A single turn carries every row of the set below to another of its rows. Some are shown first; where does it send the rows asked next?
gesab: +0.77  +1.79  -2.16  +0.42  +4.00  -0.43  +0.58  -1.14  -0.37  +0.04  +0.43  -0.78  +2.73  -0.91  -2.23  -0.33  -2.11  -0.63  +1.56  -1.03  +0.57  +0.42  -0.01  +0.67  -1.42  -1.56  -2.40  -1.75  +0.91  -1.98  -0.14  -1.73  +0.36  -0.79  +0.08  -0.85
gabef: +0.24  +1.25  -1.27  +0.28  +3.42  -1.54  -1.71  -0.01  +0.88  -2.26  +0.86  -1.31  +1.03  -2.50  -2.32  -1.33  -2.30  -0.65  -0.29  -0.83  -1.23  -0.05  +0.42  -1.73  -1.29  -1.11  -1.84  -0.38  +2.35  -0.43  -0.19  -2.24  +0.98  -0.15  +0.26  -0.37
gemud: +0.36  +1.44  -2.34  +0.46  +3.87  -0.29  +0.56  -1.12  -0.57  -0.35  +0.35  -0.95  +2.70  -0.98  -2.26  -0.31  -2.42  -0.66  +2.01  -1.08  +0.31  +0.41  -0.33  +0.48  -1.75  -1.65  -2.05  -1.69  +1.02  -1.81  -0.13  -1.73  +0.79  -0.95  -0.10  -0.25
neti: +1.37  -1.20  -2.19  +1.22  +1.66  +0.86  +0.37  +0.81  -0.13  +0.06  -0.85  +0.56  +1.48  -1.15  +0.12  -0.01  -1.02  -0.55  -0.13  -0.44  -0.11  -0.35  -0.92  -1.73  -0.26  +0.72  -2.99  -0.05  +1.07  +0.37  +1.15  -0.29  +1.67  -2.00  -2.34  +0.83
verub: +1.72  +0.75  -1.30  +0.25  +1.10  +1.06  +0.42  +0.41  +1.28  +0.21  +0.00  +1.40  +1.33  -1.03  -0.74  -0.78  +0.10  -0.59  -0.59  -0.88  -0.73  -0.04  +0.64  -1.27  +1.12  +0.66  -3.31  +0.78  +0.58  +0.79  +0.84  -1.25  +0.18  -0.20  -1.93  +0.25
Fiv: +0.14  -0.48  -1.28  +0.71  +1.14  +0.86  +1.34  +1.42  +0.20  -0.52  -0.09  +1.20  +2.48  -1.39  -1.34  -0.77  +0.11  -0.90  -0.58  -0.31  +0.03  -0.90  -0.22  -1.43  +0.04  +0.56  -3.35  +0.64  +2.20  +0.67  +0.79  -0.42  +1.16  -1.20  -0.62  +1.45
Kol: +0.55  +0.03  -1.57  +0.10  +0.70  +1.30  +0.72  +0.66  +0.89  -0.80  +0.23  +1.03  +1.59  -1.27  -1.28  -1.07  -0.14  -0.80  +0.15  -0.85  -1.00  -0.28  +0.26  -1.61  +0.43  +0.52  -2.90  +0.97  +1.14  +1.26  +0.95  -1.23  +1.00  -0.24  -1.79  +1.69
dad: +0.34  +1.88  -0.94  +1.69  +2.94  -0.76  -0.90  -0.49  +0.04  +0.99  +0.19  -1.94  +2.50  -0.35  -2.38  -1.53  +0.06  +0.80  -0.37  -1.33  -1.34  +0.38  +1.79  +0.52  -0.87  -1.30  -1.26  -1.87  +2.14  -1.33  -0.01  -2.64  +1.18  -1.51  -0.18  -0.95
Mupe: +0.96  +1.79  +1.00  +0.72  +3.95  -1.54  -1.11  -0.25  -0.26  +0.35  -0.89  -2.01  +1.69  -1.05  -1.62  -0.79  -0.53  +1.40  +0.03  -0.96  -0.85  +0.18  +1.83  -0.07  -1.70  -0.69  -2.48  -1.01  +2.02  -2.49  +0.15  -1.04  +0.50  -1.34  -1.67  +0.62
timil: +0.34  +0.75  -1.48  +0.27  +0.57  +1.10  +1.03  +1.19  +0.59  -0.39  +0.81  +0.25  +1.09  -0.63  -0.50  -1.61  +0.08  -1.23  -0.16  -1.22  +0.13  -0.11  -0.13  -1.19  -0.09  +0.33  -3.21  +0.98  +2.04  +0.75  +1.02  +0.43  +1.10  -1.00  -0.58  +1.76
tunob: +0.39  +1.07  -1.59  +1.91  +3.03  -0.57  -1.29  -0.67  -0.33  +0.79  -0.18  -2.45  +2.01  -0.30  -1.92  -1.31  -0.73  +0.86  +0.30  -1.40  -1.63  +0.54  +1.23  +0.19  -1.46  -1.29  -0.85  -2.11  +1.83  -1.29  +0.15  -2.49  +1.95  -1.98  -1.04  -0.53
Leb: +0.91  +0.78  -1.47  +1.07  +0.70  +0.48  -0.43  +0.41  +0.83  +0.85  +0.35  +1.24  +1.51  -0.60  +0.20  -0.96  -0.11  -0.89  -1.29  -0.44  +0.30  -0.63  +1.11  -0.73  +0.79  +0.56  -2.90  +1.10  -0.16  -0.06  +0.70  -0.28  +0.09  -1.34  -1.26  -0.17
kazus: +1.91  +0.24  -1.36  +1.05  +1.80  +0.58  +0.67  +0.95  +0.63  +0.85  -0.57  +1.44  +1.96  -1.07  -0.32  -0.25  +0.08  -0.55  -1.42  -0.35  +0.48  -0.53  +0.10  -1.01  +0.86  +0.78  -3.86  +0.17  +1.14  -0.02  +0.87  -0.44  +0.16  -1.26  -1.19  -0.58
vul: -0.55  +1.28  -1.19  +1.67  +2.59  -0.63  -0.68  -0.31  -0.32  +0.16  +0.30  -2.25  +2.55  -0.46  -2.76  -1.72  -0.23  +0.52  +0.36  -1.28  -1.66  +0.20  +1.41  +0.18  -1.60  -1.41  -0.92  -1.72  +2.55  -0.87  +0.00  -2.53  +1.94  -1.56  -0.14  +0.19
tezuk: +1.63  -0.24  -2.07  +0.48  +1.14  +1.23  +0.00  +0.19  +0.84  -0.08  -0.34  +0.88  +0.89  -1.02  -0.20  -0.50  -0.71  -0.48  +0.19  -1.02  -1.13  +0.08  -0.13  -1.63  +0.36  +0.70  -2.80  +0.45  +0.29  +0.92  +1.08  -1.12  +1.12  -0.74  -3.01  +0.93
naset: +1.06  +1.06  -1.73  +0.53  +3.80  -1.53  -2.29  -0.28  +0.76  -1.74  +0.47  -1.42  +0.53  -2.36  -1.55  -0.93  -2.81  -0.41  -0.24  -0.84  -1.28  +0.28  +0.16  -1.81  -1.26  -0.98  -1.80  -0.66  +1.74  -0.71  -0.04  -2.12  +0.98  -0.56  -0.56  -0.95
gan: +0.37  -0.44  -2.25  +1.26  +0.56  +0.67  -0.66  +0.29  +0.16  +0.21  +0.04  +0.60  +0.98  -0.64  +0.57  -0.73  -1.10  -0.90  -0.18  -0.53  -0.34  -0.53  +0.19  -1.31  -0.23  +0.56  -2.17  +0.86  -0.25  +0.29  +0.97  -0.12  +1.37  -1.92  -2.27  +0.95
gil: +1.79  +0.56  -1.18  +1.32  +4.50  -0.78  +0.68  -1.18  -0.23  -0.74  +0.63  -2.16  +1.06  -1.28  -1.69  -0.55  -1.45  +0.88  +0.09  -0.06  -0.55  -1.08  +1.45  +0.35  -2.11  -0.87  -1.67  -1.78  +1.58  -1.71  +0.26  -1.56  +0.43  -1.61  -0.22  -1.29
bosos: -0.66  +0.13  -1.46  +0.84  +0.13  +0.77  +0.16  +0.80  +0.34  -0.41  +0.70  +1.03  +1.85  -0.94  -0.59  -1.44  -0.22  -1.21  -0.45  -0.43  -0.15  -0.96  +0.82  -1.04  +0.00  +0.35  -2.49  +1.45  +0.79  +0.65  +0.70  -0.20  +1.04  -1.20  -0.69  +1.57
kag: +0.15  +1.75  +1.15  +0.51  +3.63  -1.37  -0.65  +0.06  -0.33  -0.25  -0.49  -1.93  +1.97  -1.22  -2.21  -1.15  -0.26  +1.12  +0.23  -0.96  -0.95  -0.07  +1.78  -0.14  -1.85  -0.82  -2.39  -0.76  +2.60  -2.18  -0.05  -1.04  +0.80  -1.12  -0.94  +1.44
roko: +1.82  +1.30  -1.49  +0.45  +1.10  +0.80  +0.49  +0.82  +1.03  +0.78  +0.45  +0.53  +0.78  -0.35  +0.26  -1.15  +0.15  -0.90  -0.95  -1.26  +0.44  +0.34  +0.24  -0.80  +0.60  +0.55  -3.65  +0.59  +1.16  +0.10  +1.09  +0.28  +0.20  -1.03  -1.14  +0.04
gik: +0.45  +1.17  +0.62  +0.68  +3.70  -1.33  -1.04  -0.21  -0.55  -0.19  -0.85  -2.32  +1.51  -1.20  -1.70  -0.81  -0.90  +1.27  +0.60  -1.02  -1.17  +0.13  +1.34  -0.32  -2.28  -0.76  -2.10  -0.93  +2.21  -2.26  +0.21  -0.92  +1.26  -1.54  -1.87  +1.45
keb: +0.31  +1.75  -2.09  +0.29  +3.69  -0.29  +0.87  -0.96  -0.45  -0.32  +0.59  -0.76  +2.94  -1.03  -2.70  -0.60  -1.96  -0.83  +1.74  -1.07  +0.46  +0.23  +0.00  +0.59  -1.59  -1.61  -2.28  -1.66  +1.29  -1.74  -0.17  -1.78  +0.49  -0.66  +0.38  -0.23
depe: +1.36  +0.19  -2.24  +0.59  +1.02  +0.99  +0.16  +0.64  +0.36  +0.16  +0.12  -0.18  +0.25  -0.39  +0.67  -0.90  -0.87  -0.96  +0.10  -1.39  +0.01  +0.41  -0.71  -1.31  -0.36  +0.57  -2.82  +0.41  +0.98  +0.43  +1.39  +0.50  +1.46  -1.68  -2.13  +1.11
tus: +1.03  +0.02  -1.23  +1.19  +4.23  -0.61  +1.02  -1.10  -0.52  -1.38  +0.78  -2.31  +1.13  -1.42  -2.13  -0.87  -1.58  +0.75  +0.58  -0.09  -0.77  -1.27  +1.13  +0.10  -2.60  -0.99  -1.31  -1.59  +2.01  -1.25  +0.21  -1.59  +0.92  -1.60  -0.09  -0.20
sonu: +1.15  +0.71  -0.74  +1.10  +4.25  -0.76  +1.24  -0.95  -0.16  -1.11  +1.05  -1.92  +1.59  -1.38  -2.53  -0.96  -1.04  +0.66  +0.04  -0.03  -0.53  -1.34  +1.71  +0.43  -2.09  -1.01  -1.71  -1.41  +2.21  -1.41  +0.07  -1.64  +0.16  -1.24  +0.56  -0.68
donu: +1.09  +1.77  -1.25  +0.36  +3.79  -1.63  -2.01  -0.14  +1.15  -1.42  +0.69  -0.99  +0.89  -2.33  -2.00  -1.16  -2.12  -0.52  -0.87  -0.76  -1.00  +0.20  +0.74  -1.52  -0.78  -1.01  -2.19  -0.47  +1.95  -0.84  -0.24  -2.31  +0.28  -0.11  +0.15  -1.41

tus -> gil
gan -> Leb
Where do these go?
dad -> vul
naset -> donu
depe -> roko
kazus -> Fiv
keb -> gemud
tezuk -> verub
Mupe -> kag

